(in the rows, 128 means zero)
X: 4 groups of rows, each row roughly a mix of its group's hidden directions:
X (132 x 10):
[[173 123 170 114 146 145 126 151 122 137]
 [162 148 156 127 136 134 114 119 176 144]
 [126 166 144 106  91 129 108 125 113 160]
 [123  72 122 134 109 142 135 139  92 128]
 [121 147 147 128 162 107  84 140 153 143]
 [143 125 112 123 169 101 119 175 134 130]
 [ 98 144 141 161 149 109 102 141 161 134]
 [169 129 120 117  96 138 159  99 148 133]
 [123 158 131  91 121 147 103 104 109 158]
 [103 149 109 125 104 175 150 134 148 142]
 [111 103 105 126 175 122 121 156 102 133]
 [ 98 159 156 107  97 110 123 131 137 155]
 [145 152 104 122 176 156 131 123 140 152]
 [ 67 142 137 145 133 140 113 113 112 130]
 [155 172 147  91 136 139 115 118 141 143]
 [145 110 131 143 166  86 105 131 103 121]
 [161  91 109 149 118 111 133 148 125  93]
 [149 122 138 123 182 120 127 157 156 136]
 [130 136  93 116 164 163 153 114 149 117]
 [101 155 139 129 115 172 152 100 134 140]
 [104 147 107 137 106 177 146 124 146 142]
 [ 70 141 128 108 113 152 141 122 115 139]
 [136  95 149 129 146  79 120 129 103 142]
 [141 160 112 128 102 154 140 118 174 119]
 [112 137  94 136  93 155 151 120 154 105]
 [106 178 133 109 129 138 138 111 154 154]
 [159 106 141 129 152 100 101 135  89 124]
 [165 145 164 104 111 151 131 139 131 101]
 [141 132  92 115 156 157 139  91 145 115]
 [115 159 148  97 112 111 104 149 123 163]
 [142 126 140 106 132 170 141 170 101 133]
 [110 140 143 102 109 172 116 146  98 145]
 [110 172 157 117 106 121 117 121 147 160]
 [142 123  93 132 116 131 168 146 170 128]
 [129 133  97 151 100 156 145 101 151 105]
 [ 93 118  81 158 120 138 135 102 131 124]
 [ 99 121 162 121  96 102 123 160 111 139]
 [112 135 125 166 127  96 118 112 174 123]
 [162 157 141 119 145 122 128 120 178 140]
 [118 166 137 107  90 129 121  96 120 153]
 [163 119 153 113 122 176 141 133 131 104]
 [136 141 109  99 117 180 141 128  99 125]
 [118 165 116 112 119 179 136 129 137 152]
 [ 93 115 127 139  82 132 118 123  89 125]
 [107 166 115 104 131 139 152 101 158 144]
 [ 96 112  89 161 128 101 130 106 127 139]
 [ 99 122 150 136  75 117 151 112 126 119]
 [112 119 156 137 105  75 124 155 132 130]
 [123  99 121 119 159  88 136 160 120 105]
 [140 114 169 114 151  97 110 145  98 135]
 [104 119 144 144 147  83 129 157 102 143]
 [ 92 140 148 116  89 126 152 113 158 126]
 [164 129  98 123 170 113 112 155 136 127]
 [163 125 146 129 161  99  94 124 103 126]
 [157 146 107 117 137 183 117 111 128 131]
 [114 173 151 108 122 134 110 136 131 168]
 [144 141 130 118 123 188 112 100 133 133]
 [154 148 107 123 146 173 122  98 147 128]
 [125 145 114 126 188 140 102 134 132 144]
 [ 90 113  95 170 129 111 128 111 137 128]
 [116 140 138 155 132  76 110 124 161 132]
 [101 124  88 159 108 114 136  97 142 118]
 [146 111 157 139 144  83  99 120 117 106]
 [147 120 156 150 148  89  94 121 127 106]
 [170  99 125 106 128 102 137 165 121 123]
 [125 147 119 126 191 123 130 154 139 133]
 [105 110 154 149 111  77 133 143 113 129]
 [ 81 126  88 152 137 113 120 112 122 142]
 [147 102 119 161 156 163 130 102 121 109]
 [ 84 153 129 141 124 164 119  99 121 141]
 [106 135 157 127  84 146 132  91 142 128]
 [150  98 130 138 156  88 114 124  95 121]
 [121 136 133 122  97 159 146 162 113  90]
 [190 140 140 129 116 148 112 120 146 129]
 [108 136 146 139  79 140 161 128 153 117]
 [144 164 127 116 169 107 138 131 163 115]
 [133 145 112 120 117 162 144  80 154 118]
 [112  96 153 150 161 108 119 161 139 121]
 [110 151 130  84 104 153 153 140 146 140]
 [ 99 123  82 160 129 112 128  99 133 143]
 [138 147 105 129 105 177 142 109 149 110]
 [163 140 150  94 125 173 134 137 127 120]
 [123 172 127 124 176 115 120 139 153 131]
 [157 149 166  94 140 149 119 155 127 135]
 [132 116 123 128  68 141 137  96 112 126]
 [115 167 124 125 116 180 127 117 140 147]
 [101  96 154 124  96 105 138 104 123 104]
 [176 122 138 114 133  88 131 136 154 113]
 [110 150 123 133 186 137 104 146 128 138]
 [103  86 122 138 120 126 144 161  91 126]
 [ 96 161 145  98 137 119 115 123 120 167]
 [174 136 165 100 121 143 132 144 113 117]
 [137 123 139 128  66 126 148 104 128 112]
 [110 108 123 148 149  73 135 126 140 107]
 [151 128 104 125 181 125 116 161 121 133]
 [117 115 151 136 102  86 131 171 137 124]
 [119 101  99 127 170 149 114 135  95 131]
 [177 120 127 134 161 103 105 145 113 127]
 [137 123 125 158 172 104  96 136 103 126]
 [120  90 123 127 161 105 129 172 118 138]
 [ 86 140 159 119  87 133 140 109 130 139]
 [158 165 125 115 149 121 128 113 172 144]
 [111 111 108 141 139 175 132 135  89 143]
 [113 113 159 139 130  80 111 161 126 136]
 [ 89 114 116 140 148 143 125 149  83 117]
 [158 126 151  97 119 173 142 142 122 109]
 [118 143  85 128 114 174 142 106 140 126]
 [153 135 158 127 122 108 116 137 175 156]
 [124 149 158 121 161 105  96 150 122 153]
 [150 166 139 118 144 125 114  97 161 102]
 [137 111 158 115 145  84 117 143  96 142]
 [129 108 161 111 144  80 121 154 120 141]
 [163 135 135 122  95 124 168 118 160 134]
 [149 144 162  87 136 149 123 159 115 133]
 [132 106 125 149 153 126 101 142  76 133]
 [ 81 141 121 174 146 136 110 129 131 123]
 [117 166 100 125 108 176 136 135 130 120]
 [146  99 126 141 156  77 122 119 113 116]
 [184 124 110 149 133 123 136 107 155 126]
 [133 120 163 118 160  99 105 148 101 146]
 [135 104 134 141 158  77 113 140 111 112]
 [107 143 117 129  94 157 156 115 167 128]
 [ 88 156 147 127  96 127 155 108 124 147]
 [133  90 106 126 120 131 176 146 104 125]
 [ 99 139 162 127  78 143 133 114 121 138]
 [127 113 160 136 155  85 102 131 102 135]
 [151 149 148 127  81 132 137  99 155 126]
 [135 127 146  78 135 131 133 164 101 145]
 [126 141 133 126 187 125  94 141 143 133]
 [162 136 165 131 110 136 124 120 172 142]
 [159 146 154  93 136 167 128 150 125 134]
 [ 93 112 130 138 158 116 107 168 107 137]]
the two rows of each list that fit no group, in list order (the others fit one group, some only roughly):
  * j_4: [136 148 148 132  83 150 102  94 131 135]
  * j_135: [116 126 149 142 165  91  98 131 139 153]
  * j_130: [ 72 136 111 135 127 124 137 122 142 165]
  * j_519: [128 121 135 143 172  84 106 113 109 124]
  * j_760: [146 155 153 120 137  93 117 133 173 132]
  * j_51: [ 98 142 110 175 134 106 108 113 149 130]
  * j_883: [140 151 106 117 183 111 116 121 148 120]
  * j_937: [139 146 143 135  73 147 147 106 135 112]
  * j_701: [ 79 130 124 163 142 103 111 150 124 131]
  * j_400: [131 141 141 114  81 175 133 127 141 132]
  * j_802: [ 82 131 129 141  88 113 144 121 156 122]
  * j_725: [153 129 108 105 170 142 112 162 112 137]
 => j_130, j_802
  * j_416: [124 148 114 103 103 149 164 127 168 135]
  * j_978: [104 146 131 128  88 172 145 124 128 150]
  * j_104: [ 66 144 127 136 114 133 143 107 140 129]
  * j_498: [177 116 148  93 130 101 127 142 134 120]
  * j_984: [104 118 127 132 180 119 118 152 110 101]
  * j_473: [133  87 124 147 107 116 151 131 147  86]
  * j_37: [154 127 133 125 158 149  81 122 105 147]
  * j_349: [118 110 165 138  77 112 129 148 119 129]
  * j_50: [118 158 106 116 123 144 157 122 177 137]
  * j_220: [174 136 134 102 139 163 126 137 119  99]
  * j_517: [143 148 117 130 117 139 153  89 174 133]
 => j_978, j_220
  * j_31: [147 154 111 106 170 100 122 123 156 130]
  * j_659: [141  81 119 159 120 138 143 114 104 102]
  * j_562: [121  81 152 137  87 116 131 144 115 121]
  * j_84: [142 127 121 127 178 120  98 155 108 149]
  * j_288: [122 103 136 134  74 154 144 124 106 139]
  * j_382: [155  92 114 157 152 115 125 109 132  95]
  * j_922: [127  93 130 148  87 131 155 125 129  94]
  * j_913: [136 180 129  94 135 129 115 125 143 159]
  * j_742: [ 95  95 129 138  95 120 122 146  91 138]
  * j_113: [136 108 132 152  70 130 142 126 152 132]
  * j_864: [136  77 139 150 135 100 109 143 104 132]
  * j_341: [111 117 161 140 142  90 100 145 106 149]
 => j_113, j_864
  * j_733: [ 90 121 100 149 162 108 124 128  99 116]
  * j_342: [154  95 135 136 137 122 105 151  81 128]
  * j_355: [122  92  99 154 144 107 134 142 122  90]
  * j_983: [122 177 144 118 119 123 106 101 141 158]
  * j_256: [108 148 132 140  86 143 158  99 148 120]
  * j_884: [112  89 156 135 112 104 117 167 125 113]
  * j_359: [105 114 125 130 170 101 122 170 112 126]
  * j_754: [124 102 140 136  67 125 150 131 123 134]
  * j_953: [117  94 110 138 133 128 165 153 144  93]
  * j_921: [107 114 104 104 135 141 149 156  87 146]
  * j_474: [168 142 124 116 126 145 138  84 151 107]
 => j_733, j_355
  * j_38: [164 137 128 109 167  84 129 132 134 132]
  * j_194: [ 80 139 123 139 105 173 132 129 123 133]
  * j_579: [124 109 159 141 140  85 111 147  94 128]
  * j_497: [148 106 170 127 136 100  94 139 121 149]
  * j_796: [125 123 109 130 177  79 131 135 119 129]
  * j_182: [107  91 127 148 133  93 131 162 118 105]
  * j_144: [137 167 101 123 158 161 128 100 136 139]
  * j_470: [128 171 139 116 162 109  96 122 152 134]
  * j_965: [ 74 120 132 147  98 155 135 138 122 121]
  * j_108: [112 162 163 116 144 107 116 158 103 139]
  * j_262: [ 97 144 139 134  90 150 158  98 140 124]
  * j_750: [151 143 122 123 183 144 123 134 154 151]
 => j_497, j_108
  * j_210: [143 157  97 106 109 164 134  97 140 124]
  * j_83: [113 121 134 125 166 103 103 139  82 131]
  * j_692: [145 146 143 127  86 138 109  85 147 128]
  * j_18: [161 145 153 104 140 171 115 125 106 123]
  * j_198: [125 106 101 141 155 140 127 144  77 142]
  * j_219: [133 117 154 134  64 115 130 122 132 126]
  * j_297: [163 142 120 121 149 152 113  88 153 145]
  * j_803: [156 131 124 126 174 123  96 158 121 146]
  * j_546: [152 162 127 115 137 131 136  82 157 143]
  * j_988: [101 106 129 136 169 122 121 167 102 126]
  * j_376: [118 152 135 116  77 147 141 125 159 146]
  * j_615: [102 140 135 148  83 146 130  90 137 137]
 => j_376, j_615
  * j_276: [102 151 123 128 176 123 130 143 166 121]
  * j_468: [149 158  99 111 128 149 153 133 165 145]
  * j_119: [120 118  87 153 121  90 113 101 110 124]
  * j_731: [ 95 124 104 170 129 103 112 104 109 121]
  * j_959: [102 167 159 102 112 153 109 114 125 134]
  * j_867: [170 139 124 109 145  94 137 103 156 126]
  * j_616: [100  86 140 140 130  96 144 152 111 112]
  * j_52: [ 93 162 154 113 127 102 122 114 131 160]
  * j_889: [133 171 151 110 128 156  99 104 125 145]
  * j_660: [116 140  97 145 104 175 148 132 140 110]
 => j_276, j_119
  * j_675: [148 140 129 101  92 169 147 143 144 139]
  * j_336: [144  86 122 151 113 124 147 134 146  87]
  * j_225: [121  97 146 141  75 125 151 135 115 113]
  * j_873: [121 119 137 156 137  87  84 105 132 126]
  * j_529: [137 154 153 121 113  92 113 127 172 139]
  * j_834: [139 143 112 125 121 161 119  70 131 131]
  * j_599: [126  94 101 140 160 116 153 154 116 103]
  * j_317: [158 112 116 142 162 111  97 160 110 130]
  * j_357: [112 174 135 104 146 131 118 127 121 171]
  * j_604: [145  99 143 120 155  81 103 135 120 141]
 => j_873, j_604
  * j_560: [116 101 134 148  98  83 146 129 133 102]
  * j_391: [100 120 132 129  91 140 167 108 148 105]
  * j_607: [167 131 159  97 153 146 122 141 120 153]
  * j_543: [ 80 145 130 148 148 100  98 138 121 134]
  * j_63: [108 107  94 147 120 104 138  87 149 135]
  * j_491: [162  80 129 135 113 101 137 149 129 111]
  * j_691: [147 147 128 119  80 139 129  84 135 123]
  * j_571: [139 115 138 136 182 109 100 134 102 120]
  * j_26: [150 130 117 127  89 163 139  86 133 135]
  * j_5: [134 112 141 132 147 118  95 159  81 126]
  * j_462: [119 113 167 130 114  81 143 156 132 136]
 => j_571, j_462
  * j_175: [131 168 141 104 137 127 100 153 117 164]
  * j_843: [140 155 163 128 133 106 102 127 173 132]
  * j_561: [126 103 113 137 166 103 139 169 110 118]
  * j_722: [168 151 125 105 128 125 141  96 165 130]
  * j_991: [149 111 108  91 137 163 157 139 108 117]
  * j_358: [157 122 126 124  82 156 140  93 133 135]
  * j_739: [150 133  90 133 176 118 103 126 117 115]
  * j_629: [114 146 146 127 102 182 115 108 115 140]
  * j_166: [118  90 122 160 117 112 158 120 131  92]
  * j_557: [160 150 128 110 137  97 148 119 171 118]
  * j_454: [129 127 142 144 143  98 117 113 186 135]
  * j_364: [ 99  94 127 138 147 129 131 163  90 118]
  * j_879: [121 167 143 119 103  86 115 126 131 157]
  * j_11: [144 141 135  84 101 166 136 146 133 144]
 => j_991, j_739
